[33.9, -56.0, -38.2, 61.5, -29.0, 72.4] ==> 72.4, 33.9

[[13.4, 70.0, 77.2, 14.8, 7.0, 9.0, 27.7],
 [28.6, 81.6, 54.8, 23.8, 13.9, 2.6, 15.4],
 [27.7, 83.5, 49.7, 17.5, 19.2, 0.3, 9.4]] ==> 27.7, 27.7

[-71.1, 84.4, -84.6, 27.5, 12.5, 35.2] ==> 35.2, -71.1

[-54.5, 18.8, -31.1, 33.1, -85.4] ==> -85.4, -54.5

[[-9.8, 65.5, -24.5, 11.6],
 [7.8, -44.4, 45.0, 11.6]] ==> 11.6, 7.8

[34.3, -26.0, 4.4, 89.2, 33.2, -64.2, 12.8] ==> 12.8, 34.3
---
15.4,-11.0,-6.7,-0.4,-0.9,-7.1 ⇒ -0.4

-0.711,0.863,0.932,0.782,0.863,0.978
1.397,1.981,1.995,1.940,1.979,1.994
-0.543,-1.547,-1.636,-1.407,-1.539,-1.653
⇒ 1.994

0.43,0.59,-0.30,1.63,-1.70 ⇒ 0.59

148.67,105.55,145.69,-103.42,-92.17 ⇒ 145.69

12.3,2.5,-3.9,-11.9,3.4 ⇒ 3.4

57.8,46.9,124.1,40.8,96.1,104.1,-133.3
-26.6,83.7,-32.4,114.8,-98.8,64.2,198.2
112.8,74.6,42.6,21.2,79.4,39.3,82.9
⇒ 124.1

-188.8,30.3,-162.0,-147.7,-43.4,85.1
-88.2,-173.0,16.4,-69.2,51.6,134.3
-20.7,-113.8,-1.5,-32.1,-39.0,-69.3
⇒ 85.1
---
(3, 5, 0, 2, 8) 8
(682, 500, 757, 226) 226
(27, -42, 42, 18, -1) -1
(138, 671, 838, 740, 514, 826, 497) 497
(9256, 8697, 2674, 2184, 3873) 3873
(4, 1, 7, 5, 2, 4, 3) 3
(83, 192, 132, 209, 123, 51, 86) 86
---
-43.7    2.5   80.6    6.5
-33.6    4.6   76.6   36.7
-46.4    1.6   78.3   -7.9
out 78.3

-31.1   -8.7  -45.5   64.7  -31.5  -52.7  -34.6
 15.6    1.0    3.5  -22.7    3.9    2.6   -2.0
 -1.8  -19.9  -23.9  -19.8  -25.9  -33.4  -16.0
out -33.4

-46.1   56.3  -41.5  -76.7
-69.1   19.4   71.3  -54.4
 19.0   15.7  -49.7  -68.0
out -49.7

-20.7   14.9  -35.1   20.3
 32.4  -64.1  -44.8  -23.2
-14.4  -60.1  -69.2   66.6
out -69.2

 31.8  -36.7   47.5    2.7  -12.1   -0.1  -73.4
 44.1  -37.2   39.8  -26.8   36.4  -23.7   18.7
 71.8   33.4   11.5   84.6  -60.3   65.6  -68.1
out 65.6

-21.5  -19.6  -25.9  -10.2  -61.3    4.8
  4.6   -0.5   19.1    0.0   55.4  -16.7
 51.9   54.2   42.1   27.9   86.1   12.2
out 86.1
---
148	208	202	145	29 → 148, 29

-48	25	-39	23	-4 → -48, -4

4837	3610	1165	8420	3337
4467	6344	2671	8177	8351
4662	2013	4650	2873	2592
→ 4837, 2592

153	404	-113	362	866
-584	173	764	-40	242
534	356	-154	-329	476
→ 153, 476

833	132	506	599 → 833, 599

102	215	120	31	163	130 → 102, 130

36	8	83	23 → 36, 23

-32	-43	-9	-27	-4
-34	-22	-5	-17	-4
-46	-5	35	6	-39
→ -32, -39

8	8	2	7 → 8, 7

608	620	207	454	139	811	456 → 608, 456
---
[[32, 90, 98, 69],
 [19, 80, 72, 31],
 [69, 89, 48, 51]] => 98

[[77, 34, 15, 52, 42, 49, 44],
 [14, 59, 71, 39, 48, 39, 46],
 [46, 72, 48, 23, 39, 64, 34]] => 15

[[618, 816, 952, 991, 310, 777],
 [239, 924, 783, 611, 765, 388],
 [663, 612, 631, 647, 560, 713]] => 952

[[-860, -185, 452, -795],
 [726, 617, -69, 863],
 [-877, 75, -26, -708]] => 452

[[3, 2, 7, 2, 4, 5, 5],
 [6, 3, 5, 4, 3, 5, 6],
 [5, 5, 5, 2, 2, 7, 2]] => 7

[[167, 96, 160, 215, 204, 228],
 [174, 137, 120, 191, 105, 66],
 [166, 222, 103, 96, 48, 97]] => 160
---
[ 12.9 -56.9  56.5 -73.4  -1.2] => -56.9

[[  1.8  -0.3   1.2  -1.6   0.2 -74.2]
 [  7.2  -2.6  -0.4 -27.8  25.6  20.9]] => -0.3

[ 18.9 -11.5 -55.1 -68.1 -13.9] => -11.5

[ 72.3 -17.2  15.0  49.3   2.7 -20.1   3.6] => -17.2

[ 11.4 -35.8  24.5  84.0  53.6 -20.5  72.3] => -35.8

[[  8.3  51.7 -36.9   7.3 -38.5]
 [ -5.0  16.0  37.6  67.9 -34.5]] => 51.7

[[ 77.0 -60.4 -80.1 -79.4 -70.5]
 [-37.4 -53.5  14.0  20.0  29.3]] => -60.4

[-59.2  38.3  81.8 -68.4] => 38.3

[-76.2  83.9  44.5  -2.8   7.0  64.5] => 83.9
---
-0.37	-0.43	-0.20	-0.34	-0.42	-0.50
0.20	0.78	-1.22	-0.01	0.60	1.22
0.19	0.76	-1.20	-0.02	0.59	1.19
result: 0.76

-0.122	-0.098	-0.085	0.125	0.067	-0.045	0.061 result: -0.085

-0.026	-15.574	2.566	-14.960	-12.248	-22.256
-21.631	-7.363	9.951	-4.383	-15.282	19.509
result: -7.363

-142.228	29.727	41.741	150.462
-148.260	161.435	-55.121	25.719
17.816	82.607	-86.837	60.944
result: 25.719

11.972	1.587	5.311	3.018	-4.966	-15.570 result: 1.587

0.06	-0.15	-0.06	0.05	0.11	0.00 result: -0.15
